(in the rows, 100 means zero)
A: rows in several groups, each row roughly a mix of its group's directions
A (118 x 12)
116, 82, 151, 95, 86, 54, 93, 113, 99, 109, 80, 111
73, 83, 69, 85, 96, 98, 97, 94, 64, 65, 127, 71
95, 78, 110, 88, 118, 86, 118, 108, 100, 104, 157, 137
139, 139, 86, 67, 104, 90, 87, 107, 70, 106, 85, 77
69, 83, 139, 92, 114, 97, 101, 89, 136, 132, 111, 127
59, 73, 132, 91, 117, 102, 103, 83, 114, 144, 95, 106
62, 86, 131, 80, 107, 103, 141, 114, 103, 134, 114, 103
125, 127, 97, 126, 108, 148, 113, 114, 87, 76, 127, 91
95, 65, 123, 99, 98, 55, 87, 92, 123, 132, 73, 108
111, 116, 60, 120, 98, 119, 92, 98, 56, 62, 106, 87
91, 119, 60, 122, 119, 153, 102, 108, 107, 89, 119, 101
98, 68, 101, 98, 84, 51, 77, 100, 105, 128, 66, 110
88, 61, 97, 79, 86, 51, 79, 91, 108, 118, 75, 108
77, 60, 97, 55, 121, 71, 81, 108, 80, 113, 100, 104
125, 129, 68, 71, 92, 75, 80, 88, 72, 73, 108, 89
120, 86, 138, 94, 126, 112, 118, 127, 132, 116, 117, 129
130, 131, 98, 86, 104, 77, 61, 97, 96, 132, 69, 85
90, 89, 79, 68, 91, 92, 90, 125, 63, 72, 118, 65
80, 80, 96, 133, 107, 145, 127, 89, 111, 65, 113, 96
98, 61, 110, 117, 119, 74, 100, 94, 131, 122, 120, 138
124, 71, 131, 85, 79, 50, 87, 106, 90, 106, 80, 103
104, 90, 78, 91, 87, 127, 103, 116, 69, 61, 96, 55
98, 110, 122, 127, 113, 105, 99, 68, 131, 133, 97, 142
64, 89, 131, 83, 114, 86, 113, 84, 137, 134, 114, 110
104, 121, 131, 110, 117, 93, 107, 86, 140, 135, 95, 138
63, 79, 143, 113, 112, 104, 121, 93, 128, 130, 88, 96
116, 99, 111, 132, 102, 81, 107, 82, 137, 133, 98, 141
59, 88, 138, 115, 114, 108, 118, 104, 126, 136, 108, 115
106, 97, 82, 97, 78, 123, 92, 128, 65, 63, 117, 65
89, 97, 106, 121, 116, 146, 136, 96, 112, 64, 123, 98
109, 113, 85, 98, 99, 65, 97, 64, 119, 140, 64, 108
75, 90, 136, 97, 123, 93, 100, 92, 131, 152, 95, 107
151, 123, 86, 101, 92, 79, 84, 114, 77, 64, 89, 96
146, 127, 78, 93, 95, 78, 82, 103, 73, 67, 91, 87
64, 120, 80, 100, 131, 144, 107, 91, 123, 100, 126, 100
94, 105, 116, 126, 116, 93, 103, 64, 142, 128, 77, 127
91, 125, 79, 123, 124, 151, 117, 98, 109, 100, 134, 96
90, 131, 74, 122, 125, 153, 115, 106, 107, 98, 119, 103
131, 53, 130, 113, 79, 68, 115, 94, 107, 84, 92, 103
123, 142, 69, 112, 96, 130, 77, 91, 85, 67, 101, 90
142, 137, 78, 90, 92, 101, 79, 92, 81, 65, 87, 80
62, 72, 128, 115, 94, 127, 118, 99, 137, 121, 99, 113
120, 64, 125, 80, 83, 49, 92, 106, 97, 106, 77, 111
137, 119, 79, 99, 104, 76, 67, 125, 74, 132, 86, 102
79, 123, 115, 73, 125, 88, 80, 73, 109, 134, 129, 122
81, 103, 107, 100, 119, 66, 94, 63, 127, 136, 93, 130
132, 103, 81, 97, 73, 78, 73, 128, 67, 114, 71, 101
70, 112, 119, 79, 131, 88, 102, 76, 111, 117, 139, 130
61, 80, 135, 82, 106, 76, 114, 86, 128, 128, 111, 113
82, 103, 76, 132, 119, 147, 114, 102, 124, 82, 125, 107
95, 60, 102, 109, 91, 64, 76, 87, 124, 121, 61, 99
66, 72, 113, 116, 93, 119, 144, 103, 113, 71, 123, 108
127, 112, 88, 71, 96, 59, 65, 91, 93, 124, 75, 86
98, 60, 106, 108, 94, 55, 84, 99, 119, 137, 80, 114
64, 98, 80, 64, 115, 59, 107, 66, 86, 106, 104, 101
146, 74, 134, 94, 81, 64, 97, 112, 85, 98, 82, 102
124, 104, 90, 116, 62, 106, 92, 132, 76, 85, 61, 79
102, 86, 123, 60, 81, 46, 98, 98, 84, 108, 82, 108
137, 103, 61, 95, 100, 75, 92, 99, 73, 58, 109, 90
131, 63, 107, 104, 108, 110, 63, 116, 112, 134, 124, 117
126, 91, 126, 66, 121, 84, 100, 137, 128, 129, 91, 107
109, 132, 102, 119, 114, 152, 123, 106, 97, 73, 126, 92
101, 64, 106, 86, 89, 50, 79, 98, 106, 127, 70, 109
129, 68, 121, 96, 70, 56, 89, 96, 89, 96, 71, 93
110, 113, 48, 118, 116, 144, 88, 113, 91, 107, 121, 96
91, 83, 111, 70, 89, 50, 82, 92, 99, 126, 65, 104
107, 71, 114, 74, 116, 57, 98, 127, 119, 127, 80, 117
96, 77, 77, 82, 87, 86, 83, 134, 74, 70, 115, 63
101, 128, 84, 103, 111, 152, 112, 103, 92, 64, 128, 90
77, 78, 94, 69, 95, 54, 89, 83, 107, 133, 76, 107
106, 79, 81, 96, 80, 104, 95, 139, 72, 62, 105, 64
136, 77, 148, 90, 82, 64, 104, 107, 92, 89, 84, 101
80, 104, 111, 53, 129, 68, 121, 92, 100, 120, 114, 125
105, 130, 92, 108, 115, 152, 113, 107, 93, 72, 134, 91
100, 114, 92, 75, 85, 68, 55, 86, 79, 132, 76, 96
113, 69, 139, 87, 73, 54, 106, 88, 98, 85, 86, 97
105, 122, 125, 115, 119, 110, 105, 71, 142, 132, 88, 125
74, 122, 105, 58, 131, 103, 119, 62, 93, 114, 113, 113
72, 89, 96, 110, 104, 140, 132, 90, 127, 76, 135, 106
134, 132, 95, 75, 105, 54, 75, 83, 94, 84, 94, 89
93, 89, 100, 134, 109, 128, 131, 106, 136, 70, 129, 111
82, 84, 111, 88, 92, 54, 88, 86, 112, 133, 59, 104
99, 89, 98, 85, 87, 111, 95, 146, 74, 63, 89, 63
98, 74, 91, 55, 112, 69, 129, 113, 75, 104, 121, 119
111, 116, 142, 90, 107, 84, 100, 139, 128, 120, 71, 117
123, 126, 94, 60, 91, 69, 71, 95, 89, 127, 77, 86
112, 131, 128, 78, 96, 68, 70, 107, 111, 137, 89, 119
122, 93, 97, 109, 82, 136, 103, 140, 79, 66, 119, 76
146, 146, 88, 82, 104, 82, 76, 104, 81, 88, 94, 92
138, 148, 74, 95, 101, 100, 81, 99, 79, 72, 102, 86
104, 131, 88, 119, 109, 152, 121, 101, 94, 71, 125, 90
133, 129, 105, 86, 90, 75, 66, 101, 102, 124, 61, 86
114, 93, 122, 118, 111, 78, 103, 97, 144, 135, 82, 133
78, 67, 131, 111, 104, 100, 102, 81, 145, 125, 76, 97
103, 82, 54, 82, 96, 89, 85, 67, 73, 110, 134, 88
114, 122, 101, 67, 91, 60, 64, 94, 84, 129, 80, 96
73, 75, 106, 125, 90, 132, 127, 92, 127, 65, 118, 112
75, 97, 132, 123, 109, 122, 117, 115, 141, 131, 110, 120
88, 86, 116, 79, 119, 128, 96, 93, 140, 147, 104, 114
114, 71, 132, 77, 81, 47, 88, 102, 93, 108, 84, 105
130, 125, 114, 94, 106, 70, 65, 108, 91, 133, 66, 95
104, 65, 107, 88, 85, 47, 80, 97, 102, 127, 75, 107
72, 93, 115, 128, 106, 142, 133, 97, 120, 74, 122, 107
119, 67, 141, 97, 81, 50, 91, 104, 101, 109, 88, 105
100, 91, 81, 126, 108, 159, 121, 106, 117, 76, 119, 102
86, 73, 100, 69, 119, 52, 99, 103, 100, 122, 125, 127
110, 104, 82, 69, 75, 77, 100, 131, 60, 92, 74, 80
93, 117, 122, 104, 124, 95, 108, 64, 133, 135, 98, 135
118, 125, 62, 76, 90, 84, 89, 83, 71, 64, 111, 82
68, 115, 96, 89, 99, 48, 81, 85, 109, 113, 63, 94
119, 66, 142, 85, 82, 53, 97, 108, 99, 96, 92, 111
86, 132, 77, 128, 119, 153, 109, 96, 110, 94, 115, 90
105, 110, 71, 142, 113, 150, 108, 111, 107, 87, 123, 101
97, 105, 113, 116, 116, 84, 119, 64, 131, 131, 86, 140
112, 63, 132, 94, 76, 47, 89, 99, 101, 105, 85, 104
98, 124, 84, 118, 125, 154, 103, 112, 106, 90, 136, 97
124, 122, 111, 117, 75, 132, 109, 129, 91, 83, 59, 84
97, 131, 119, 113, 121, 144, 128, 111, 105, 80, 134, 104
which group is each row in? (one row of each group first)
75, 122, 62, 118, 118, 150, 110, 90, 113, 90, 113, 94 : (29)
98, 44, 73, 95, 98, 66, 87, 112, 86, 96, 128, 100 : (36)
62, 65, 128, 97, 101, 103, 102, 77, 134, 131, 85, 102 : (83)

65, 97, 106, 83, 91, 59, 97, 77, 111, 128, 61, 103 : (29)
116, 78, 110, 94, 120, 111, 125, 105, 108, 108, 156, 133 : (36)
118, 144, 119, 79, 103, 70, 72, 110, 87, 135, 86, 104 : (83)
103, 132, 121, 55, 117, 73, 101, 105, 116, 136, 89, 112 : (36)
127, 129, 90, 57, 106, 60, 80, 93, 86, 116, 93, 84 : (83)
110, 116, 94, 62, 88, 73, 87, 122, 75, 147, 88, 97 : (83)
112, 87, 129, 61, 76, 54, 96, 86, 81, 94, 83, 89 : (29)
64, 96, 143, 97, 108, 104, 99, 92, 124, 147, 92, 112 : (83)
98, 86, 106, 136, 100, 77, 95, 75, 124, 130, 73, 138 : (36)
71, 83, 106, 86, 101, 58, 102, 81, 120, 138, 71, 112 : (29)
132, 91, 120, 143, 85, 114, 95, 133, 129, 101, 77, 106 : (36)
